In the data rows, 50 means zero.
Here are some points:
np.array([46, 46, 50, 37, 32, 56, 42, 30, 43, 47, 73, 37, 28, 72, 52, 27, 61, 46, 44, 54, 81, 16, 43, 50])
np.array([76, 56, 24, 46, 47, 61, 67, 29, 35, 39, 42, 53, 43, 39, 17, 71, 37, 50, 48, 43, 11, 79, 67, 59])
np.array([99, 81, 0, 53, 0, 79, 69, 0, 1, 57, 65, 12, 21, 29, 9, 99, 30, 44, 26, 23, 29, 68, 75, 87])
np.array([59, 45, 14, 78, 65, 53, 60, 56, 37, 47, 26, 20, 33, 29, 31, 94, 46, 30, 62, 50, 35, 75, 73, 56])
np.array([35, 39, 57, 36, 49, 55, 42, 41, 48, 43, 73, 48, 37, 84, 46, 4, 69, 37, 49, 58, 79, 14, 40, 41])
np.array([26, 46, 66, 50, 56, 42, 45, 66, 63, 48, 39, 44, 56, 62, 62, 40, 60, 48, 58, 54, 72, 38, 42, 48])
np.array([49, 56, 46, 54, 53, 51, 49, 57, 44, 50, 54, 31, 45, 65, 54, 47, 51, 48, 61, 49, 63, 49, 45, 58])
np.array([48, 49, 55, 49, 70, 46, 53, 57, 58, 49, 48, 67, 61, 48, 54, 34, 47, 57, 63, 59, 41, 61, 51, 48])
np.array([32, 36, 56, 43, 58, 49, 45, 54, 54, 42, 57, 67, 50, 58, 44, 20, 59, 45, 45, 58, 54, 36, 48, 34])
np.array([55, 42, 57, 49, 61, 33, 44, 69, 56, 47, 46, 80, 73, 31, 54, 46, 45, 65, 56, 65, 36, 60, 53, 40])
np.array([66, 55, 43, 49, 46, 52, 59, 44, 46, 49, 49, 56, 55, 38, 49, 59, 45, 55, 43, 49, 44, 58, 57, 60])
np.array([26, 35, 65, 44, 62, 44, 40, 67, 64, 48, 55, 70, 60, 68, 56, 20, 59, 44, 50, 57, 71, 34, 49, 35])
np.array([7, 23, 93, 47, 81, 33, 41, 91, 82, 49, 45, 73, 77, 68, 73, 10, 65, 53, 55, 68, 69, 28, 34, 25])
np.array([49, 37, 49, 42, 67, 57, 54, 53, 50, 46, 45, 71, 50, 54, 24, 41, 55, 44, 47, 53, 24, 60, 62, 41])
np.array([59, 51, 46, 52, 47, 57, 49, 46, 40, 51, 65, 48, 37, 45, 44, 67, 49, 66, 37, 50, 57, 52, 25, 64])
np.array([56, 50, 46, 43, 45, 55, 52, 45, 38, 52, 61, 46, 43, 53, 43, 45, 55, 49, 46, 47, 54, 49, 51, 53])
np.array([77, 62, 24, 56, 27, 59, 54, 26, 27, 58, 51, 34, 30, 41, 38, 72, 43, 50, 50, 40, 45, 59, 59, 75])
np.array([37, 49, 46, 47, 56, 56, 42, 59, 49, 44, 73, 49, 41, 78, 48, 19, 60, 33, 49, 54, 67, 28, 49, 46])
np.array([77, 61, 26, 45, 16, 59, 54, 0, 24, 51, 58, 18, 18, 43, 30, 70, 43, 55, 39, 39, 50, 43, 60, 71])
np.array([81, 66, 28, 59, 29, 55, 45, 17, 26, 59, 38, 15, 38, 36, 48, 94, 32, 57, 35, 26, 45, 57, 57, 70])
np.array([29, 38, 76, 44, 58, 40, 38, 49, 71, 47, 48, 86, 55, 51, 57, 28, 56, 51, 40, 59, 56, 27, 42, 30])
np.array([46, 50, 56, 51, 48, 38, 47, 40, 55, 51, 40, 65, 55, 28, 51, 61, 46, 57, 44, 49, 42, 48, 49, 49])
np.array([42, 49, 59, 48, 56, 46, 55, 48, 55, 50, 48, 42, 54, 54, 56, 45, 56, 55, 54, 46, 66, 40, 32, 58])
np.array([27, 47, 72, 55, 65, 37, 48, 76, 71, 49, 37, 68, 64, 55, 62, 43, 58, 50, 53, 57, 58, 48, 39, 39])
np.array([71, 43, 26, 47, 30, 65, 53, 15, 39, 60, 64, 45, 37, 47, 48, 55, 54, 50, 35, 37, 58, 46, 63, 65])
np.array([83, 66, 20, 59, 29, 64, 61, 23, 27, 55, 45, 22, 38, 32, 39, 91, 31, 55, 51, 31, 34, 69, 60, 69])
np.array([81, 63, 32, 62, 39, 60, 65, 36, 27, 57, 45, 24, 48, 31, 45, 69, 36, 54, 50, 32, 33, 73, 60, 66])
np.array([54, 43, 52, 40, 53, 42, 55, 35, 55, 51, 44, 70, 55, 28, 50, 44, 43, 59, 34, 59, 43, 52, 56, 48])
np.array([21, 35, 74, 40, 57, 39, 35, 66, 59, 49, 70, 59, 49, 83, 58, 0, 70, 41, 52, 59, 78, 24, 47, 32])
np.array([61, 56, 41, 45, 44, 50, 52, 50, 42, 60, 60, 40, 51, 51, 44, 47, 51, 52, 48, 49, 54, 46, 48, 65])
36 more points follow, each with its number after it:
np.array([15, 32, 87, 54, 77, 36, 25, 80, 77, 46, 41, 64, 68, 58, 72, 24, 61, 58, 57, 49, 69, 35, 30, 36]) 0
np.array([43, 49, 59, 57, 57, 43, 43, 55, 53, 55, 43, 50, 52, 45, 64, 46, 53, 61, 56, 48, 58, 49, 39, 51]) 1
np.array([93, 65, 16, 44, 29, 62, 67, 32, 29, 53, 59, 43, 40, 34, 28, 83, 40, 58, 44, 40, 30, 75, 72, 67]) 2
np.array([25, 47, 63, 70, 67, 41, 49, 85, 63, 57, 25, 32, 66, 53, 76, 60, 53, 49, 72, 45, 59, 51, 39, 52]) 3
np.array([88, 73, 10, 51, 26, 61, 69, 38, 30, 49, 45, 31, 50, 30, 34, 91, 38, 47, 50, 33, 22, 79, 68, 66]) 4
np.array([45, 48, 59, 46, 52, 47, 55, 52, 52, 48, 46, 58, 56, 38, 54, 59, 45, 58, 52, 52, 45, 56, 54, 47]) 5
np.array([22, 29, 78, 40, 65, 38, 39, 82, 68, 51, 62, 76, 62, 75, 53, 2, 72, 46, 62, 82, 76, 25, 39, 24]) 6
np.array([43, 50, 53, 55, 59, 44, 55, 67, 55, 61, 37, 32, 55, 48, 70, 54, 54, 57, 68, 42, 60, 54, 47, 60]) 7
np.array([65, 54, 46, 50, 42, 50, 59, 38, 39, 57, 45, 44, 48, 37, 48, 64, 39, 62, 52, 48, 39, 65, 51, 67]) 8
np.array([59, 66, 46, 69, 59, 54, 48, 42, 43, 53, 36, 15, 53, 35, 53, 79, 50, 51, 56, 37, 46, 61, 51, 69]) 9
np.array([52, 41, 28, 74, 72, 49, 52, 53, 36, 51, 28, 21, 31, 36, 40, 85, 49, 41, 77, 52, 40, 73, 68, 64]) 10
np.array([60, 50, 44, 39, 43, 44, 47, 28, 53, 45, 56, 85, 50, 20, 47, 65, 37, 56, 36, 47, 37, 62, 50, 54]) 11
np.array([0, 17, 99, 48, 98, 14, 17, 99, 99, 52, 39, 88, 70, 80, 99, 0, 89, 44, 77, 81, 90, 17, 10, 15]) 12
np.array([47, 56, 46, 52, 40, 53, 43, 46, 53, 47, 47, 41, 45, 52, 55, 56, 50, 46, 51, 43, 57, 44, 45, 53]) 13
np.array([87, 67, 28, 49, 30, 54, 62, 19, 27, 52, 41, 40, 48, 17, 40, 94, 25, 65, 44, 39, 23, 69, 66, 67]) 14
np.array([37, 45, 51, 44, 51, 50, 50, 55, 59, 49, 59, 52, 52, 58, 53, 35, 59, 49, 56, 57, 66, 44, 45, 45]) 15
np.array([49, 52, 54, 57, 53, 54, 57, 60, 47, 46, 53, 44, 52, 51, 50, 61, 51, 45, 54, 52, 47, 55, 58, 47]) 16
np.array([26, 41, 72, 55, 61, 41, 46, 68, 67, 57, 43, 46, 53, 61, 66, 34, 61, 55, 61, 62, 68, 35, 35, 41]) 17
np.array([32, 37, 63, 35, 54, 49, 28, 49, 52, 46, 35, 64, 37, 81, 36, 22, 58, 41, 55, 47, 60, 25, 47, 39]) 18
np.array([60, 54, 31, 39, 34, 70, 57, 37, 38, 54, 67, 26, 38, 70, 42, 44, 51, 40, 49, 45, 68, 45, 55, 55]) 19
np.array([21, 46, 82, 65, 67, 37, 44, 84, 70, 62, 23, 41, 68, 52, 74, 43, 55, 51, 75, 55, 63, 47, 29, 47]) 20
np.array([24, 32, 69, 49, 69, 42, 22, 56, 65, 50, 59, 59, 38, 72, 67, 11, 54, 55, 45, 43, 88, 15, 31, 39]) 21
np.array([95, 73, 9, 51, 39, 65, 67, 33, 31, 47, 47, 46, 48, 13, 25, 99, 21, 53, 44, 39, 10, 96, 76, 76]) 22
np.array([64, 52, 44, 53, 64, 48, 63, 62, 61, 49, 52, 88, 63, 31, 40, 60, 43, 56, 40, 59, 18, 76, 65, 38]) 23
np.array([81, 62, 32, 49, 43, 59, 61, 40, 35, 48, 57, 52, 50, 34, 34, 65, 37, 57, 43, 45, 25, 67, 63, 64]) 24
np.array([32, 42, 72, 34, 55, 49, 46, 55, 63, 58, 51, 52, 46, 74, 62, 14, 64, 46, 55, 65, 72, 30, 38, 44]) 25
np.array([53, 53, 41, 51, 47, 56, 58, 46, 52, 43, 53, 46, 54, 54, 47, 52, 45, 47, 55, 51, 49, 52, 52, 47]) 26
np.array([53, 55, 43, 67, 49, 55, 59, 38, 56, 46, 51, 52, 52, 41, 49, 66, 46, 41, 47, 48, 43, 56, 54, 48]) 27
np.array([89, 66, 20, 58, 33, 56, 56, 32, 24, 63, 46, 30, 46, 16, 41, 96, 32, 64, 56, 42, 21, 83, 68, 71]) 28
np.array([60, 62, 39, 47, 60, 59, 59, 67, 50, 45, 56, 55, 59, 47, 35, 62, 44, 42, 51, 47, 34, 72, 64, 46]) 29
np.array([5, 29, 86, 45, 71, 41, 39, 79, 74, 40, 40, 69, 61, 72, 70, 3, 70, 47, 59, 64, 71, 33, 32, 30]) 30
np.array([52, 58, 45, 50, 46, 49, 54, 50, 51, 46, 40, 47, 52, 43, 53, 65, 47, 53, 49, 48, 50, 49, 46, 49]) 31
np.array([46, 60, 51, 54, 58, 50, 53, 62, 54, 49, 41, 59, 57, 48, 46, 50, 44, 54, 50, 53, 38, 65, 58, 43]) 32
np.array([40, 44, 47, 53, 62, 45, 45, 62, 53, 59, 65, 49, 40, 71, 53, 24, 60, 39, 63, 59, 49, 50, 45, 46]) 33
np.array([47, 60, 54, 53, 50, 53, 49, 61, 58, 49, 36, 41, 54, 55, 54, 61, 47, 43, 62, 42, 45, 53, 48, 54]) 34
np.array([0, 24, 85, 45, 74, 39, 33, 77, 79, 47, 61, 64, 53, 95, 72, 0, 79, 39, 61, 71, 95, 10, 23, 28]) 35
Which two of these numbered points are nearest to each point below, ignoring the direction in which the first points spread most? Their numbers follow each, nearest first.
np.array([37, 50, 63, 64, 64, 43, 50, 66, 55, 57, 13, 37, 61, 36, 73, 66, 49, 54, 68, 50, 54, 65, 34, 63]) > 20 3
np.array([25, 41, 73, 51, 61, 33, 48, 66, 71, 51, 33, 57, 60, 49, 68, 38, 53, 50, 48, 55, 59, 47, 40, 37]) > 31 1
np.array([61, 58, 40, 58, 59, 50, 67, 67, 47, 61, 53, 20, 43, 44, 48, 58, 33, 50, 45, 42, 40, 49, 51, 42]) > 16 17
np.array([86, 68, 13, 52, 18, 60, 52, 6, 19, 58, 43, 9, 37, 34, 43, 96, 34, 54, 38, 30, 45, 54, 62, 76]) > 13 15
np.array([0, 22, 99, 47, 89, 29, 30, 94, 96, 45, 41, 82, 73, 67, 90, 2, 73, 53, 64, 73, 81, 15, 19, 22]) > 1 0
np.array([97, 69, 8, 39, 20, 58, 60, 13, 28, 45, 63, 60, 37, 5, 24, 96, 29, 60, 19, 30, 23, 79, 75, 65]) > 11 24
np.array([34, 44, 67, 47, 56, 43, 41, 45, 64, 44, 47, 70, 56, 49, 55, 32, 51, 53, 38, 56, 60, 34, 36, 38]) > 31 13
np.array([0, 32, 88, 55, 72, 45, 32, 85, 73, 52, 53, 58, 50, 92, 65, 6, 80, 35, 71, 62, 82, 17, 27, 30]) > 35 13
np.array([61, 57, 39, 47, 34, 59, 44, 8, 33, 56, 60, 38, 37, 55, 46, 50, 56, 45, 42, 48, 66, 29, 49, 64]) > 25 35
np.array([96, 70, 13, 51, 17, 64, 69, 13, 24, 57, 48, 31, 35, 20, 29, 99, 30, 60, 37, 34, 27, 78, 67, 69]) > 5 2
np.array([76, 51, 22, 39, 26, 71, 43, 17, 29, 49, 52, 43, 27, 66, 11, 56, 51, 43, 49, 34, 36, 40, 67, 62]) > 18 6
np.array([40, 56, 54, 67, 61, 45, 57, 83, 55, 54, 28, 40, 70, 50, 72, 67, 40, 52, 65, 50, 46, 72, 46, 58]) > 3 20
np.array([46, 47, 52, 45, 40, 56, 40, 37, 45, 47, 31, 35, 25, 78, 34, 48, 54, 39, 51, 40, 47, 35, 51, 47]) > 18 25
np.array([28, 42, 68, 40, 72, 38, 48, 71, 72, 48, 44, 83, 61, 59, 55, 24, 61, 45, 65, 56, 50, 50, 41, 38]) > 32 4
np.array([65, 61, 22, 46, 30, 67, 57, 40, 31, 49, 79, 34, 34, 66, 33, 47, 54, 37, 41, 41, 54, 44, 61, 59]) > 19 6
np.array([71, 61, 24, 41, 31, 73, 57, 34, 38, 53, 77, 31, 34, 64, 29, 43, 55, 39, 38, 46, 52, 50, 63, 59]) > 19 6
np.array([51, 48, 51, 44, 38, 59, 41, 49, 43, 52, 74, 42, 40, 76, 45, 26, 59, 35, 52, 55, 68, 34, 57, 41]) > 19 6
np.array([0, 21, 99, 54, 80, 29, 32, 92, 81, 51, 46, 58, 60, 84, 81, 0, 83, 49, 63, 66, 94, 10, 20, 22]) > 17 35
